128 stands for zero in the data rows.
In each game, the first row plays the second. By how much does the first row win? 10 means about a draw, 20 a big win and 0 a big loss. Wins can go round in a circle. Each row has two weighted sums of its numbers, A and B, taken from their middle values. A row wins by its A times the other's B, less its B times the other's A.
[122 101 160 144 134 130 146 101 159 148 135 108 143 128 122 148 114 131
 192 108 134]
[131 156 155 128 203 165  98  71 129 174 103 107  97 135 117 134 159 108
 154 126 162] 8
[159 151 122 126 129  80 132 140 107  67 157 151 168 124 123 116 146 107
 130 149 121]
[158 103 174 109 107 127 125 139 152 166 131  94 104 124  79 116 145 119
 160 118 160] 9
[ 88 134 120 111 154 127 125 129 161  92  61 117 147 113 169 179  86 181
 109 127  78]
[103 157  98 162 165 184  84 131 149 152  88 127 156 152 163 162 127 164
 121 149  90] 5
[106  97 130  79 117 100 186  91 133 100 127 151 162 115 161 140 117 164
  96 164 110]
[172  71 180 120 122 124 123 146 150 176 102 119  56  99 144 119 127 118
 182 116 140] 12
[127 155  74 166 148 146 113 161 119 104 113 124 138 126 144 140 143 134
  95 139 116]
[176  75 183 112 101 138 117 146  99 153 128 138  80 101  85 100 132 105
 196 101 177] 9
[ 68  75 139  89 113 137 150 112 201 106 135 115 138 128 139 145 127 164
 130 110 112]
[121 152 140 134 173 152  60 117 127 148 153 130 123 133 112 111 110 123
 143 103 174] 11
[188 109 176 116  96 120 152 152 110 154 126  81  83 132 129 105 173 114
 200  81 154]
[103 120  88 109 150 116 169 138 154  99 104 114 164 221 182 165 133 166
  93 162  89] 10
[100 132 124 148 108 150 136 101 146 142 146 133 107 120  81 131 126  86
 130 142 145]
[163 141 131 192 147 127 121 149 142 154 147  79 100 142 118 100 165  83
 183 133 132] 11
[142 168 123 127 155 107 111 116 102 100 116 144 112 152 129 140 166  98
 112 118 172]
[112  90 168 119  83 160 178 129 145 156 109 120 141 125 109 116 132 150
 176 143 126] 8
[ 78 121  96 121 129 100 116 128 118 109 135 173 190 124 156 185  64 188
  98 108  77]
[136 125 135 151 175 167 102 134 159 140 123  99 109 125 123 137 137 123
 121 139 128] 10
[106 140  77 128 112  86 133 158 127 143 162 164 185 129 144 168  80 161
  99 122  92]
[128 190 133 184 174 177  59 119  88 177 114 149 118 142  73  90 134 115
 154  82 168] 11
[134 127 146 155 142 144  75 137 128 153 142 148 103 120  95 130 105 121
 150 105 147]
[185  94 150  88  90  64 164 147  58  85 200 129 105 111 134  89 129  88
 134 110 155] 13
[139 193  88 186 160 161 110 153 125 126 115 111 122 154 153 124 152 134
 138 142 106]
[115 138  90 107 154  98 163 161 153 101 124 113 171 141 177 166 120 162
 132 145  94] 9
[ 76  91 137  80 127  94 141 120 151 128 147 194 164  83 110 148  59 182
 102 108 105]
[110 142 112 137 132 150  80 135 153 115 135 151 139 119 144 157  69 147
  82  99  98] 14
[170  99 158  91 105 105 153 143 131 131 143 110 107 111 167 108 140 120
 177 129 147]
[131 165 151 140 164 144 106  24  79 171 116 107  83 133  78 107 167  88
 144 135 177] 12
[183  72 152  82 100 110 145 136 122 141 152 143 115 104 139 101  97 136
 178 149 146]
[109 159  66 103 106  60 138 139  91  78 120 101 196 142 210 169 108 165
  89 134  65] 11
[150 116 147 103 132 113  84  82  54  96 160 165  92 111  79  94 117  97
 108 140 188]
[ 99 132  97 105 148 103 168 125 162  95 108  85 166 131 169 158 144 156
 123 142 100] 17
[156 104 124 120 126 126 102 110 157  91 158 172 149 106 130 155  97 128
  93 149 119]
[ 99  71 124 152 107 139 128  97 147 149 124 133 119 111 120 153 121  99
 104 161 124] 5
[136 160  89 201  94 129  73 156 103 132 128 169 151 129  59 128 104 106
 147  69 111]
[116 137 152 165 118 208 112 102 154 217  95 142  87 134  79 116 130 104
 181 122 165] 8
[188  89 164  84 124 103 125 139 131 137 150 134  98 108 132 118  86 124
 140 119 154]
[109 110 126 151 129 165 125 115 141 151 115 175 107 117  95 140 124 142
 114 146 126] 10
[189  82 147  97  88  92 128 144 126 106 135  74  93 108 134 122 164 100
 141 144 154]
[177 176 156 129 136  66 148 148 105  79 166 118 119 128 140 120 137 105
 138 148 142] 13
[ 98 139 104 150 139 151  60 134 140 134 133 192 164 128 121 161  27 155
  62 103 101]
[151 155 140 152 119 135 131 146 111 112 158  65 105 130 138 102 200  72
 166 106 139] 15
[158 173 120 152 175 145 108  95 117 131 111  98 110 151 144 139 151 112
 137 134 156]
[106  87 121  62 105  68 207 131 143 136 115 115 164 121 139 107 120 167
 131 133 103] 17
[154 102 191 107 124 116 116 124 137 154 146 129  89 115 103 115 116 137
 158 107 164]
[139 159 126 155 155 141 143 126 130 101 129  69 113 165 159 120 171 101
 141 163 151] 14
[155 155 128 170 163 163  79 151 149 147 166  89 126 133 123 120  87 164
 115  57 126]
[180  73 167 101 110  84 151 137 103 159 153 108  88 124 134 102 152 101
 171 135 152] 12
[206  81 197  90 109  92 148 164 100 141 158 114  76  78 148  94 146 102
 179 122 151]
[131 173  79 197 129 170 100 155 112 149  89 111 119 149 133 121 135 150
  87 133 102] 11
[205  89 160 105 103 111 165 140 127 134 146 104 113 124 169  97 161 115
 173 146 138]
[111 153 131 142 186 183 145 103 182 184  64  87  60 144 157 184 165 134
 191 134 154] 8
[158 110 152 113 135 202 141 166 131 113 145 154 138 118 128 132  96 146
 144 139 124]
[125 150  90 157 151 141 107 139 145 120  90 131 149 149 164 159 146 158
 115 144  89] 9
[103 143  69 143 120  81 102 135  99  96 144 210 192 115 135 155  72 144
  76 100  55]
[120 130 137 127 112 153 139  83 137 161 131 130 121 136  88 110 157 107
 137 113 141] 10
[124 111 145  93 137 121 150  90 119  97 130 123 111 119 110 123 133 126
 133 130 163]
[126 135 129 116 245 129 116  71 135  93 145 154 131 173 106 150 126 123
  89 163 139] 5
[130 113 154 136 134 140 136  74 175 142 127 122  88 121 128 138 140 119
 110 172 136]
[159 115 145 138 129 120 176 153 146 134 127  91 104 144 146 123 183 131
 176 132 155] 10
[ 97 104 172 156 133 169  97 124 161 202 114 146  75 112  64 127 110 117
 189  94 165]
[112  95 116  92  69  80 160 133  89 111 146 179 168  92 116 105  80 145
 111 112 111] 6
[104 141  81 170 166 166 119 146 167 124  91  81 120 166 191 159 159 173
 123 150  94]
[ 98 153  81 143 142 146 105 136 159 104 126 140 172 139 165 153  93 154
  78 129  80] 9
[ 88 126  99  68 106  97 214 130 112  97  70 102 167 125 169 159 137 164
 121 121 103]
[148 146 123 163 140 123 154 131 174 174 135 127 107 136  89 116 129 112
 170 122 130] 17
[193  96 135  73 102  65 144 151  52  71 175 152 134 106 125 126 109 106
 102 114 149]
[108 116 128 124  80 133 151 127  94 151 113 131 142 121 110 117  95 137
 127  83 114] 9
[184 149 169 130 129 120 118  68  69 114 129 118 110 139 105  81 175  54
 139 133 226]
[159 123 180 133 110 134 102  60  93 143 133 139  69 118  90  93 154  87
 146 124 175] 4
[218 116 148 136  59  55 132 145  13 115 162 104 132 133  84  50 188  63
 175 115 166]
[130 155 121  99 153 104 165 142 129  98 146 128 149 140 136 158 156 129
 121 141 119] 6
[121 104 159  96 143 134 135 114 137 121 152 100  98 146 128 121 142 103
 136 150 174]
[129 184 122 178 167 154  99 104 112 157 100 140 105 148 113 126 136  93
 123 122 151] 11
[167 198 162 154 140 179  99  97  92 170 103 120  78 137  67  92 182  81
 190 111 191]
[132  74 128  20  96  87 228 103 143  71 125 126 166 127 229 129 151 182
 111 173  96] 12
[138 145 137 124 153 142 148  77 116  94 135 142 126 130 101 128 145  93
 116 147 156]
[142 183 112 176 166 139 115  82 135 122 116 114  99 155 151 115 141 105
 105 139 142] 10
[116 124 122  87 120 110 202 156 158 126  95 104 124 129 181 157 140 168
 139 155 103]
[ 73 175  73 153 147 124 133 162 148  95  93 122 171 151 149 154 122 145
 129 124  50] 10
[135 206 139 174 185 171  81 113 120 113 127 151 102 146 114  78 143 113
 175 110 167]
[125 143 119 166 149 119  77 155 144 133 155 119 153 134 111 130 132 106
 156 103 137] 8
[110 166 122 185 152 172  82 152 142 133  72 137 127 142 136 135 121 163
 103 122 111]
[121 153 151 149 172 159  98 127 174 163 103 149  83 120 107 155 122 128
 144 107 147] 16
[129 118 132  91  80  75 187 124  83  84 147 121 173 115 142 104 151 116
 113 149 108]
[196  96 151 101  89  63 155 145  55 126 144 127 100 114 121 103 144  99
 160 115 154] 10
[136 147 113 141 127 141 134 101 133 134 132 118 100 125  87 139 156 109
 105 170 130]
[ 82 138  97 150 121 119 122 162 114  82 131 147 171 139 135 162  95 149
 115  97  82] 8
[133  75 142  58  63  67 166 130 106 105 168 134 151 101 133 118 112 131
 121 122 117]
[145  87 165 107 125 126 120 128 161 130 160 149 125 102 131 135  79 131
 144 143 133] 10
[182  97 183 132  96 104 117 164  96 156 164 140  84 124  84  84 104 110
 170  92 160]
[123 129 127  94 111 171 156  96 161 113 106 109 110 126 121 132 147 121
 107 172 126] 12
[125 187 152 133 160 166 119 110 179 161 114  98  98 143 117 148 169 137
 170 139 164]
[ 82 126 104 124 140  86 113 141 111 121  81 172 175 112 111 157  79 175
 113 107  81] 4
[112 121 106  97  68  91 181 141 111 125 119 126 156 123 127 110 131 154
 140 125 109]
[121 121  99 135 135 102 122 154 139  86 170 173 192 114 172 148  83 152
  84 117  99] 14
[128 160 146 180 146 130 146 147 191  92 180 109 134 145 165 149 143 112
  95 173 108]
[153 111 147  86 164 120 143 144 150  94 128  71 109 130 173 145 163 121
 156 122 158] 12
[151 154  84 176 137 127  98 163 119 115 141 137 154 157 159 131 122 121
  97 132  88]
[183  87 165  84  89  89 143 150  63 132 149 137 123  93 120  53 127 125
 152 106 179] 11
[123 140 112 177 139 177  82 153 155 144  91  99 140 144 158 137 133 157
 142 121  97]
[128 160 142 106 113 132 103  81  96 129 149 144 120 123  82 100 121  87
 124 100 168] 10
[130 117 157 122 127 126 139  93 124 144 146 128 104 114  88  98 139  92
 132 122 166]
[105 197  80 212 137 173  70 166 113 166  81 194 155 154 118 138  92 164
 134  91  96] 11
[ 95 154  84 130 161 114  93 140 135 100 128 170 188 157 208 175  55 176
  67 135  86]
[115 151  87 159 180 154 100 153 131 129 109 123 150 155 168 137 120 163
  82 156  78] 13
[140 168 144 173 148 170  77 106  94 168 119 157 107 139  78 121 139  90
 142 107 154]
[ 97 126 132 148 151 157 108  85 148 152 115 146 125 123 101 149 118 122
 115 149 131] 10
[131 106 140 113 136  83 127 124 140  96 158 177 155 144  96 143  99 141
 116 124 121]
[172  79 160 112 126 126 106 153 130 121 145 127 135 130 130  88 131 130
 159 107 136] 8
[101 167  76 175 156 146  82 143 145 144 139 130 145 148 175 154 115 170
 110  98  74]
[140 169 159 166 167 157  82  76 130 180 118 160 106 132 104  96 144 109
 136 119 158] 11
[118 110 115  84  87  74 173 135 115 100 167 132 153 114 113 124 115 129
 117 148 110]
[144 157 150 192 167 178 100 114 206 185  89 113  75 144 116 121 135 119
 176 118 141] 8
[172 123 162  96 130 115 144 115 145 108 143  63  96 104 124 125 165  88
 168 128 168]
[144  98 150 119  95  96 172 149 143 172 130 124 104 136 116 107 147 137
 141 137 133] 11
[ 75 104 130 120 138 162 151 182 161 133 102 149 146 121 134 154  88 174
  78 118 108]
[ 88 120 127 108 138  91 135 136 143  79 126 158 205  97 152 183  64 191
  97  90  89] 3
[155 149 115 169 146 159 107 107 104 129 148 126 109 143 104 123 180  93
 139 135 160]
[ 98 114 132 144 117 137 138 100 150 161 124 116 109 118 105 116 138 100
 121 136 141] 10
[ 99 115 127 142 164 178  88 111 182 144 101 140 123 133 165 161 112 187
 112 107 103]
[101 148 112 133 132 155 164  79 161 159  89  96 104 141 134 141 157 124
 117 167 124] 10
[ 99 176  74 171 145 147  98 125 144 135  90 126 146 142 163 166 132 162
 119  96  93]
[103 143 118 135 121 133 132 116 111 117 129 150 145 122 115 131 120 125
  82 151 115] 10
[ 90 152  87 132 148 136 144 182 168 115  86 122 162 146 170 169 129 163
 114 112  66]
[116 103 162 138 137 185  97  96 209 177 120 130  85 122 111 160  93 145
 115  97 141] 11
[ 85 138 116 154 166 139 101 175 148 151  91 152 162 117 130 159  89 134
 141 110  81]
[ 73 119 109 120 127 137 153 139 156 123 106 115 146 124 123 143 114 147
 114 104 124] 11
[ 90 133 107 134 156 154 106 132 167 110  98 152 152 134 165 170  90 209
  74 145  88]
[128 116 131 119 121 138 120 108 135 168 138 108  94 133  71  80 159  86
 148 110 173] 9
[102 168  80 168 159 152  91 164 160 124 103 138 152 160 170 153  99 173
  67 118  59]
[200  78 164 102  92  87 148 132  84 106 183 120 100 101 120 104 143  86
 136 122 153] 12
[152 146 138 137 152 121 144 146 128 100 152  89 134 159 142 104 146 102
 130 104 142]
[100 126 120  73 125 113 209 115 108 144 121 150 187 124 115 144  92 151
 141 103  84] 11
[127 149  86 194 134 153 123 127 127 141 107  96 110 142 120 147 145 112
 120 112 123]
[ 88 129 123 127 136 158 109 104 148 131 107 120 121 120 138 169 116 152
  98 146 116] 10
[128 149 173 143 130 163  55 142 113 181  95 119  79 120  73  93 188  90
 188 104 186]
[ 87  78 110  79 111 137 161  89 174 115 122 117 126 121 157 150 102 132
  69 169 121] 10
[105 129 108 148 132 173 103 109 146 119 122 186 152 111 107 143  87 156
  84 117 108]
[103 133 116 160 156 162 115 128 157 131 103 160 130 116 143 142 121 154
  90 138 117] 10
[124 148 100 134  78 108 144 159 116 112 154 141 128 125 172 141 116 144
 128 140  80]
[121 143 120 167 111 154 116 101 112 176 128 132  95 131 123 104 119  99
 127 134 137] 19
[141 165  79 158 132  78 132 149 104  69 134 139 168 120 147 179 119 153
  55 115 107]
[128 126 128  76  65 113 237 132 127 168 109  99 143 133  88 104 158 139
 166 131 121] 5
[158 200  87 182 110  98 112 156  71 138 153 151 149 138 115  79 157  79
 167 105 124]
[158  80 190  94 132 126 135 161 115 140 128  95 106 123 126 107 127 135
 156  94 162] 11
[129 125 153  96  94 107 153 144 145 132 141 106 149 121 126 125 126 165
 169 113 123]
[125 124 163 114  97 139 132 122 175 182 122 126  96 127  79  90 170 120
 165  89 183] 6
[ 79 146 105 137 126 134 123 155 173 149  89 116 162 151 191 172 106 190
 134 118  68]
[141 136 116 156 136 119 124 150 128 138 179 143 124 125  87 105 129  84
 122 117 137] 10
[104 131 107 152 169 158 137 156 167 134  87 113 138 148 166 175 115 172
 112 170  88]
[128 155 147 168 151 171  93 128 152 177 104 122  93 143 109 119 145 111
 164 117 149] 9
[168 116 139  80  44  65 215 164  45  98 156  94 165 137 140  82 147 118
 204 145 113]
[147 198 101 198 136 138  87 126  74 140 150 139 121 151  97  93 154  67
 111 116 146] 4
[105 105 127 103 150 148 156  83 201 117  89 111 138 120 168 159 122 119
 121 169 109]
[ 94 142  91 108 140  84 153 150 143  93 110 140 204 145 187 178 121 187
 120 131  74] 14
[102 102 124 115 125 152 171 105 152 178  90  99 105  89 143 139 142 156
 104 169 137]
[137 198 139 160 164 160 125  78 139 132 114  98  86 163 124 116 158 120
 121 136 146] 4
[107 176  95 194 147 168  82 145 123 156  97 111 133 146 109 150 121 134
 146 102  95]
[ 85 114 127 140 118 116 131 130 132 102 136 175 184 126 111 140  73 161
  94 128  88] 10
[ 60 126  90 119 125 108 158 139 137  93 113 118 201 123 174 158 134 163
  89 149  70]
[166 136 129 105 110 157 155  83  47 101 134  89  97 144  89  97 220  68
 136 158 172] 1
[113 136 106 107 100  92 124 150 133  80 134 147 192 112 121 151  84 151
 116 109  94]
[121 105 146  60 184 133 123  91 125  77 118 144 115 124 123 133 157 116
 125 175 160] 6
[ 77 133 109 143 159 156  93 136 207 119  83 107 133 140 181 174 151 161
 117 135 103]
[122 174  86 150 119 101 150 156  90 110 154 119 149 137 109  97 144 121
 129 110 119] 11
[149 133 156 126 104 112 138 134 125 128 153 136 148 131 117 108 115 133
 166 100 122]
[132  82 176  77  85 100 184 138 147 142  59 103 126  98 126 112 133 140
 134 140 122] 9
[121 113 124 104 128 165 148  96 171 150  69 123 109 122 153 158  94 175
  96 160 118]
[138 124 143 100 118 128 149  95 119 141  85 120  74 124  96 103 154 107
 154 128 167] 9
[114 140  97 143 162 138  72 115 157 124 101 118 132 147 158 157 117 149
 116 132 116]
[153 112 183 124 141 153 101  81  96 166  90 131  75 133 108 115 177 106
 151 138 191] 9
[205 122 149  67  51   9 205 178  26  76 167 119 158 112 143  43 179 100
 156 120 147]
[105  89 140  86  41  95 139 132  93 155 152 209 152 102 114 100  63 159
 125  97 103] 10
[101 121 117 123 143 113 134 145 139  96 183 164 136 116 143 151  71 153
 118 132 103]
[106 100 139 128 102 128 134 124 128 135 111 155 169 113 106 125  92 136
 124 133 109] 11
[138 124  98 113 104  40 165 159  88  56 158 159 202 111 152 139 122 107
 102 168  97]
[112 156 108 175 147 145 110 135 144 126 131 137 123 118 186 118 109 101
  84 140 122] 9
[128 154 127 150 179 170 145  64 156 131 106  92 108 146 151 135 151 149
 132 124 146]
[ 87 152 102 166 177 157  53 140 110 144 145 126 150 130 125 121  84 156
  88 119 107] 7
[123 148 144 131 141 148 124 110  94 168 127 102  68 127  77  68 205  72
 186 105 202]
[176 131 148 111  96 110 161 166 148 118 101  74 103 126 113  90 161  78
 195 130 151] 17
[157 160 119 147 157 138  94 115  74 109 138 148 132 135  75 102 158  97
 105 116 159]
[108 133 122 139 153 146  94 140 181 143 132 112 124 155 127 143 139 136
 134 134 116] 10
[123  87 127 116 128 133 131  96 136 102 149 174 146 118 142 138  97 139
  43 175 119]
[168 166 131 180 118 102  79 163  68 110 158 109 106 131  83  93 158  40
 155 113 177] 10
[190  82 157  86  91  88 158 161 113  92 171 100 121 121 156 100 150 119
 136 132 136]
[122 116 142  85 174 101 165 128 157 125 140 156 169 121 136 181  83 152
 109 137  99] 7
[166 142 159 184 106 116  75 152  89 165 183 175 107 115  48  77  91  79
 155  66 153]
[110 147 115 176 170 177  74 127 121 168 119 139  91 131  84 129 140  94
 163 139 158] 14
[151  95 143  57  92 118 166 183 150 146 118  99  94 133 154 128 169 131
 137 150 131]
[ 97 120  96  84 133  95 112 134 168 100 109 167 166 118 183 182  62 239
  80 138  63] 10
[151 129 141 102 140 111 143 140 140 136 138 103 127 130 113 135 155 109
 177 125 139]
[135 143 150 147 153 168  82 115 142 148 115 125 107 143 114 125 135 120
 158 117 159] 11
[116 157  86 191  97 133  96 175 117 163 115 145 142 131  97 120 121 105
 166 109 104]
[155 120 152 117 130 135 135 100 112 108 127 122  81 138 111 125 199  88
 139 149 180] 12
[136 182 115 185 185 184  91 114 142 171 109 105 116 158 143 126 123 117
 131 130 128]
[123 162 137 162 123 135  96 127 108 149 138 136 113 136  88 104 150  79
 139 131 148] 8
[152  99 141 132 148 120 105 143 131 127 145 143 153 134  98 106 114 120
 139  95 147]
[189  74 176  68  99  97 182 158 105 120 140  91 103 116 152 100 152 114
 152 125 161] 8
[110 163 133 166 175 147  82 140 171 149 124 142 121 123 102 125 115 111
 140 118 136]
[112  97 114 104  89 109 186 129  97 147 132 115 147 132 138 124 127 122
 158 125 112] 7
[133 136 147 121 137 144 115  63 128 111 141 165 141 117 112 139  70 116
 103 119 136]
[149 135 123 115 127 100 137 101  78  79 135 134  96 117  95 126 178  72
 120 149 177] 10
[ 91 152 107 126 104 184 125 141 150 121 103 151 173 126 134 166  69 132
 121 116  76]
[130 142 123 152 164 162 119 121 133 141 122 110 112 149 140 123 147  87
 125 127 145] 10
[144 129 141 132 142 141 117 194 124 118 165 137 135 127 132 127 122 129
 135 114 152]
[190 101 165  58  88  96 202 141 117  84 136  81 126 113 146 105 184 110
 147 139 161] 7
[212  86 153  48 109  69 191 147  63  64 161  89 121 114 160 116 171 114
 139 169 142]
[156 144 139 106 117 106 169 123 124 120 152 104 103 120 122  78 202  74
 144 133 187] 12
[100 152  79 106 128 100 163 171 129  76 116 137 180 153 189 162 117 183
  88 155  74]
[164  84 153  85 136  93 138 173 154 101 180 124 134 129 144 127 121 141
 128 119 135] 6
[111 155  73 156 154 116 160 182 140 116  94  69 143 160 178 173 178 162
 169 135  82]
[120 172 126 181 184 193 101 134 143 191  87  90  78 172 144 136 165 121
 163 132 141] 11
[146 138 135 132 134 134 140 103 108 120 134 107  62 136 109 122 165  78
 160 142 170]
[ 99 163  87 114 136  86 164 131  95  64 112 157 158 134 140 164 127 125
  93 137 109] 7
[ 93 102 118 100 123 133 143 104 146 102 111 127 129 123 146 161 112 155
  78 148 126]
[115 114 116  88  69 107 181 124 112 116 144 105 125 120 136  95 134 144
 139 115 112] 8
[139 168 119 159 153 149  96 107  89  81 162 133 137 150 123 113 148  95
  88 130 155]
[148 127 131 155 124 133 134 158 125 148 127  93 119 134  91 101 146 106
 173 114 143] 12
[193  81 181  74  71  98 159 136 110 155 161 114  88 111 119  86 152 105
 189 109 154]
[114 131 151 186  85 152  90 105 110 162 111 174 102 111  69 131 102 108
 128 113 145] 8
[ 98  77 134 140  97 128 120 133 147 208 121 162 115  99  95  78  98 124
 142 125 108]
[109 140 107 153 181 177  93 156 188 191  72 133 148 143 175 169 104 213
 113 131  76] 12
[142  92 157  68 109  92 154 112 116  91 157 161 131 100 123  91  98 121
  96 126 156]
[ 81 119 106 158 150 156 112 130 162 145  98 147 130 132 153 161 117 168
 118 128 101] 11
[107 142 117 117 140 113 134 134 155  98 119 146 172 139 161 156 122 177
 120 126  88]
[133 159 121 123 126 106 111 150 115 143 156 154 153 135 110 129  99 145
 147 111 123] 13
[180 117 181 120  55 127 130 167 123 170 124 107  47  97 136  89 192  83
 190 117 160]
[134 143 136 175 168 187  63 156 163 182  74 116  94 142 120 150 120 121
 147 107 136] 6
[ 96 156 124 104 118 131 157  91 169 117 110 118 118 122 140 157 117 140
  90 157 115]
[162 100 145 135  71 100 147 165  88 170 154  86 108 105  86  78 134 103
 176 107 149] 9
[141 130 169  98 122 140 127  72 106 131 124 143 103 107 101 125 127 107
 117 134 167]
[100 165 100 180 144 159  68  92 161 159  89  91  98 137 174 140 137 145
 143 120 100] 9
[ 87  97 140 148 161 172  77  90 196 187 100 159 134 127 166 165  88 176
 111 130 103]
[126 190 117 125  91 111 142 121 118 124 130 176 138  99 107 127 117 116
 128 136 103] 12
[168 119 142 123 120  99 155 176 106  78 148 102 134 136 102 134 153 113
 186 120 128]
[122  93 138 127 117 142 127  94 120 125 134 163 124 101 124 115 102 149
  92 176 123] 16
[ 97 126 116 121 112 148 134 111 140 125 119 133 136 108 117 161  90 135
  92 114 118]
[101 179  42 151 126 116 119 193  78 100 100 144 176 145 159 122 116 140
 131 110  89] 6
[128 143 117 174 134 153  81 138 125 148 137 119 105 149 110  77 148  72
 157 118 158]
[123 185 123 199 170 176  86 131 112 166 121  97 122 156 137 122 164 102
 148 121 132] 7
[158 118 146 109  94 113 159  97  70  65 176 113 120 126 102  91 176  79
 112 143 176]
[189  62 162  57 111  83 192 137  99  39 183  77 120 115 208 102 163 134
 123 147 145] 11
[105 123 130 137 130 170 148  99 130 171  97 111 108 136 138 153 142 142
 120 148 127]
[ 97 129 102 109 140 130 179 130 158 104  87  51 117 158 191 160 179 130
  95 172 127] 11
[ 86 117 126 120 116 130 126  77 140 107 121 145 131 108 123 139  92 118
  83 143 123]
[145 152 151 153  94 137  73 105  51 175 166 167  96 113  37  78 139  70
 150  89 204] 10
[122 111 108  89  84 112 167 144 105  79 118 151 156 109 143 131 126 125
  64 118  90]
[111 140 100 142 144 166 138 129 176 144  91 101 122 114 159 151 135 149
 111 170 110] 6
[222  91 159 141  99 113 144 159  88 122 125  99  95 102 149  97 165  56
 162 139 143]
[ 93 152  99 169 139 165 107 123 177 155  63 104 115 172 170 159 127 204
 140 115  75] 7
[167 119 141  99 135  83 113 148 108  88 165 132 156 126 125 134 109 130
 139 108 133]
[ 87 117 106 118 179 170 126 136 212 151  93 113 138 137 188 162 109 198
  82 131 102] 8
